One turn sends every row of this set to another row. A few are shown first. Where does it send the rows asked after them?
Kap: -2,-3,15,-1,10,1,-4,-10,-3,9,3,-7,11,7,10,2,-7,-2,-13,5,1,-16,1,-4,4,-10,-7,0,9,8,-4,4,11,2,8,2,-3,1,6,3,-5,0,5,-1,3,-11,-3
Fovak: -3,0,15,0,6,6,-2,-5,-2,6,5,-1,3,7,5,-6,-7,-6,-7,5,6,-5,2,-2,-1,-2,-6,3,8,1,-11,2,8,-3,6,6,-4,5,8,-1,-6,-8,7,1,15,-13,-1
pila: -2,2,8,-2,13,14,-3,-8,1,-3,8,-2,4,-1,-1,4,-7,-1,-18,5,2,-11,-7,-4,-5,-2,-6,-2,9,0,-4,16,11,-5,4,-13,3,7,2,2,-5,-6,7,-4,13,-1,-10
talif: -1,-1,2,-4,-1,-9,-2,-2,-8,3,7,2,5,-4,-1,10,-6,14,-17,9,0,-4,4,-4,1,4,-9,-3,2,3,-7,14,6,1,1,-9,1,2,-4,1,-1,-10,-1,-5,4,-9,-11
vup: 7,4,17,-6,0,-2,-6,4,-12,1,5,-9,4,4,-4,9,-7,3,-7,5,6,-9,3,5,-3,-4,-7,3,7,-7,2,8,5,-5,5,-4,-2,3,2,1,-13,3,-7,-6,5,-1,-4
nemu: -9,-2,15,3,10,0,2,-3,5,1,7,-1,3,-4,2,3,-10,-5,-17,18,0,-6,7,-3,-7,7,-3,-4,1,-1,1,4,7,6,1,-8,-5,10,1,-2,-11,-8,7,-9,-1,-7,-7
benus: -11,-7,5,-2,11,-2,2,1,-2,-3,8,-1,4,0,2,-6,-4,-11,-9,15,6,-4,-5,4,0,7,3,7,5,0,-6,4,8,9,2,-9,0,7,-3,6,-3,-7,6,-5,13,-1,-5
dake: -1,-12,5,-1,12,-1,-2,3,7,-4,10,-5,-3,2,5,-6,0,-4,-21,11,3,-12,9,-2,6,-6,-3,5,1,-7,-8,7,5,2,-2,-2,-1,7,-4,9,-11,3,8,1,12,-5,1
Mon: 3,3,11,-6,3,0,-1,-4,3,-4,11,-3,5,4,-1,-5,-7,1,-9,4,6,-18,0,-7,3,-5,-6,0,1,-2,6,4,11,4,0,0,-4,1,8,7,-11,-3,13,-8,-2,-9,-1
sute: 4,2,10,-2,14,-13,-2,-2,5,-2,6,-4,4,2,-2,-8,-4,-4,-10,-1,4,-7,4,-6,4,-3,-7,0,-3,0,-5,1,1,0,-4,3,2,4,-3,3,-16,5,8,-1,11,-3,-3
gaped: 5,-3,8,-4,11,-7,-4,-6,4,0,3,-10,6,-4,-1,-9,-8,-5,-9,15,10,-6,5,2,6,-4,6,4,3,6,-1,0,4,1,10,-7,2,6,2,2,-3,-7,8,-5,5,-4,3
fuvu: -6,-13,7,-5,7,0,-3,-3,1,-4,3,-10,4,-2,7,2,-4,-6,-19,13,-1,-3,2,-6,4,5,-10,6,10,1,-1,0,14,12,0,-12,3,8,-1,-2,-6,-2,0,1,2,-5,-1
Pefu: 1,-5,3,-6,8,-4,-1,-6,1,-2,7,6,-2,7,-2,-6,-8,-10,-15,4,4,-15,-5,-2,7,0,-10,1,-1,-1,-4,3,9,7,-3,7,1,6,1,7,-9,-7,7,1,11,-13,-3
Pap: 0,-7,1,-1,12,-1,1,-7,-9,8,2,6,-2,4,-3,7,-1,0,-14,8,1,-1,10,-2,5,-12,-5,6,-5,-5,-2,8,0,5,-6,-2,-8,6,4,0,-6,1,-1,-7,7,-8,-11
fir: -4,-5,3,-1,8,4,-9,-7,-11,-1,9,-12,7,-4,10,-1,1,-8,-17,6,-7,-9,1,-3,5,-6,-8,3,10,8,-5,4,-7,-3,2,-1,-1,9,0,2,-9,-1,5,-3,9,-4,-4
lebo: 13,5,7,-3,3,1,-3,-5,-9,-3,-4,-4,3,3,-10,6,-10,1,-10,-1,4,-7,4,2,-4,0,-6,1,5,-7,-6,-4,6,-6,1,5,1,10,0,5,-4,2,1,-7,2,-9,-8
nimo: -3,-1,11,1,8,7,-1,-9,1,-4,10,-6,-7,3,3,1,-5,-6,-22,11,0,-10,2,-8,4,-7,-4,0,5,-8,1,0,0,7,5,-12,5,6,-2,1,-23,2,5,0,4,-2,-5
lukul: -1,6,11,-3,18,1,-2,-8,0,5,7,-6,6,4,7,12,-4,-4,-12,5,-1,-14,-10,-4,-3,-6,-13,0,6,2,-6,13,10,0,6,-7,4,5,4,9,-6,-2,2,-4,2,-7,-6
femat: 1,3,8,-2,12,4,2,-7,2,2,9,0,2,8,3,-3,-6,-7,-7,6,3,-4,9,-9,-12,0,-7,0,2,6,-10,6,1,-3,-4,-4,-3,10,6,6,-5,1,9,2,16,-4,-5
tus: 0,-3,2,-9,-6,-4,-3,-5,-12,0,6,0,4,-3,2,7,-12,9,-9,4,2,-4,5,-2,-3,-1,-8,-3,5,-1,4,6,-1,-1,7,-12,4,9,-1,2,-5,-11,-4,-4,9,-5,-11
fezog: 2,0,5,5,0,5,1,-1,-5,-7,-2,-4,-4,2,-1,-2,-6,-2,-11,16,-7,2,3,-3,1,-9,-4,-8,-8,-9,-7,7,0,-1,-4,-1,7,5,-9,-3,-5,9,-1,-3,3,-10,1
gazit: -5,-1,4,-2,13,-6,-1,-9,1,3,5,-5,7,-1,-2,3,-3,-16,-11,16,3,-2,-2,-3,5,-4,-10,1,-4,6,-4,-2,3,12,3,-3,1,6,-1,2,-5,-7,3,-8,1,-9,-9
Silu: -3,-5,14,-4,0,-6,3,1,-8,-5,1,1,3,9,2,-2,-9,7,-9,10,-1,-11,3,-2,0,-4,-4,-5,-6,-7,-8,12,4,4,-6,-2,6,8,-7,-2,-5,9,-2,-3,1,-12,3
Mevuz: -7,-7,5,-2,3,5,3,-5,-10,6,7,4,-2,1,-3,9,-2,-2,-19,5,2,2,1,8,6,-6,1,2,4,-3,-9,1,-2,3,-5,-11,-2,-1,-6,8,-7,5,5,-6,10,-3,-8
pud: 9,-1,2,2,5,-3,-11,-5,-7,2,6,-12,1,0,-10,1,-12,4,-8,8,4,-12,9,8,1,-6,3,5,3,0,-12,4,2,-8,-5,0,0,6,-6,7,-6,-2,-2,-4,6,-6,-3
zugar: -3,-2,8,-7,2,-6,6,2,-10,-9,-4,4,2,6,0,-2,-10,6,-5,9,-1,-9,-4,2,-1,-8,-3,-6,-5,-4,-1,14,7,3,-1,-2,8,4,-3,0,-3,6,-2,3,4,-9,0
Teru: 1,3,7,-9,-1,-9,-2,-2,-7,3,-2,-2,11,-3,-2,11,-8,8,-23,10,0,-7,5,2,3,-2,-5,-8,3,-2,-10,7,9,-3,7,-1,4,8,-3,7,2,-3,-1,-8,10,-6,-8
nera: 3,-3,3,7,0,5,0,-8,-5,-7,1,-1,-3,0,-1,-3,-7,1,-8,19,-7,-6,3,2,-2,-12,1,-5,-5,-9,-1,10,0,-1,0,-7,8,6,-6,-2,-5,10,1,-6,2,-6,0
Guko: -4,-4,8,-2,-7,4,-2,-7,-7,-9,3,-3,2,5,-4,0,-7,4,-4,11,2,-6,-6,1,5,-10,-3,-5,-6,3,0,12,0,2,3,-10,11,-2,-7,4,-8,6,0,-5,-2,-12,-6
futek: 7,-5,2,-2,11,2,-4,-9,0,0,12,-6,3,0,9,1,1,-4,-13,6,-4,-10,6,-4,-7,-2,-13,8,8,2,-12,5,-2,1,-3,-7,2,15,2,9,-3,4,7,-2,7,-6,2
Gem: 7,-3,7,1,7,8,-5,-6,1,-7,13,-7,0,-2,-4,-5,-6,-2,-12,15,0,-16,-8,-6,1,-3,-9,4,8,-4,3,6,13,-3,6,-5,0,1,-2,0,-17,-3,2,4,2,-3,-8
kuze: -6,0,10,-11,10,-7,-2,-5,2,-7,8,-15,4,7,4,-1,-9,-7,-11,9,4,-3,1,-7,0,7,1,4,3,2,-3,1,5,-2,1,-15,8,12,1,10,-8,0,0,-3,3,1,-3
vave: -4,8,6,-2,5,-7,0,-4,-11,9,-3,-1,5,5,1,6,0,5,-20,15,0,-2,7,-3,4,-3,-4,-1,-1,-7,-12,7,11,2,3,0,1,1,0,1,0,-5,-2,-13,10,-5,-4
metiz: 0,-3,6,-4,-4,2,4,-1,-6,-11,-4,1,1,3,-4,-1,-6,7,-5,8,4,-5,-6,1,3,-9,-4,-4,-3,0,-1,14,8,6,3,-7,10,-2,-4,0,-3,3,2,0,1,-14,0
Lam: -7,4,2,-2,10,2,-6,-2,-5,-9,11,-14,-2,1,2,-6,-4,-10,-16,10,-3,-12,-1,-1,2,-1,-5,2,4,-8,-9,-2,4,-5,-3,-1,5,3,-7,6,-15,4,8,1,7,1,-4
vadop: -5,3,11,5,7,10,-9,-5,-4,-2,9,-8,1,-4,4,1,-4,1,-18,4,0,-6,1,-4,5,-1,1,0,9,5,-7,10,-3,-4,7,-10,3,8,2,-4,-15,-10,9,-4,10,-7,-4
Varol: 6,4,-1,1,2,0,1,-3,-8,-9,7,-16,-5,10,-7,7,-8,5,-12,4,4,-6,4,0,4,-6,-1,3,9,-1,-4,6,5,-7,3,-9,1,3,3,7,-8,0,-8,-6,6,-1,-2
zik: -4,-5,4,-2,4,2,-1,-9,-9,3,4,7,-4,2,-4,14,-3,0,-17,9,-4,-9,2,7,6,0,-3,6,7,1,-4,7,12,4,1,-11,2,3,-2,-4,-8,7,-1,7,6,-4,-9
ludon: -2,-6,9,-3,1,7,0,-1,-10,6,4,7,-6,10,-2,11,-4,-1,-20,12,1,-8,7,0,2,4,-4,0,0,3,-2,12,9,2,-5,-2,-9,0,-1,5,-5,-2,2,-1,-2,-12,-10
Sedo: 1,-5,0,0,-4,6,-3,-5,-10,3,2,-8,2,6,5,6,-2,1,-2,13,-1,-2,13,-3,-4,-5,1,4,1,0,1,0,4,-4,9,-10,2,6,-5,14,-3,-5,-5,-1,6,-3,-7
Liro: 2,-3,8,4,3,4,-1,-8,-10,10,0,-1,4,5,2,3,5,0,-5,15,-1,3,7,-2,-5,-1,-3,7,0,-5,-9,-1,8,0,5,-9,3,0,-9,8,-4,1,-3,-6,10,-1,-7
sime: 5,2,8,1,3,-1,-4,-12,-8,9,-5,-4,3,10,-2,2,-5,0,-16,18,1,-6,11,-1,-2,-3,2,0,-1,-3,-11,2,10,-2,6,-2,6,6,-7,6,-2,-3,-7,-7,14,-2,-5
zipu: 0,-9,11,-3,-3,3,0,0,-7,-5,0,-3,2,8,0,-5,-9,0,-13,14,-3,-4,3,-4,4,-7,-7,-7,-6,-9,-10,7,3,-3,-7,1,5,6,-11,-1,-2,10,-3,-3,4,-11,1
gof: -3,3,14,-4,6,4,-2,-2,2,-1,12,4,2,-4,-1,7,-6,-8,-8,10,-1,-14,-9,-1,2,-3,-6,-3,-1,-2,4,4,6,5,6,-1,-1,5,0,10,-19,-1,8,5,1,-9,-10
koz: -4,-3,-3,-1,-7,4,-4,-8,-14,2,5,0,1,-3,4,6,-3,6,-3,7,-3,-3,8,0,-3,3,-4,7,5,-1,-1,-1,6,2,4,-14,4,4,-5,2,-3,-8,2,0,2,-8,-8
damag: -3,-6,5,5,-4,4,-3,-9,-9,-7,6,-1,0,2,-2,-2,-6,1,-3,17,-3,-10,-7,5,0,-10,-3,-1,-5,-7,-2,13,-1,1,1,-8,10,3,-8,2,-7,6,-2,-10,0,-9,-4
memin: -3,-2,13,-8,9,-4,-5,1,-3,-2,2,-12,3,-8,5,-2,-12,-9,-13,15,-2,-2,-1,1,-1,4,-6,-2,5,-2,4,1,8,-8,7,-1,1,9,2,-3,-12,-8,-2,2,2,-2,-3
rulot: 3,-4,9,-8,8,0,-1,-12,5,-4,8,-7,8,-1,-5,-3,-11,-10,-15,17,4,-10,-1,-1,-4,3,-11,1,2,-5,-3,0,9,-7,5,-3,2,13,2,7,0,-7,3,-13,-2,-7,-6

talif -> sime
memin -> gazit
lebo -> Mevuz
And these:
futek -> pila
Mon -> dake
zugar -> fezog

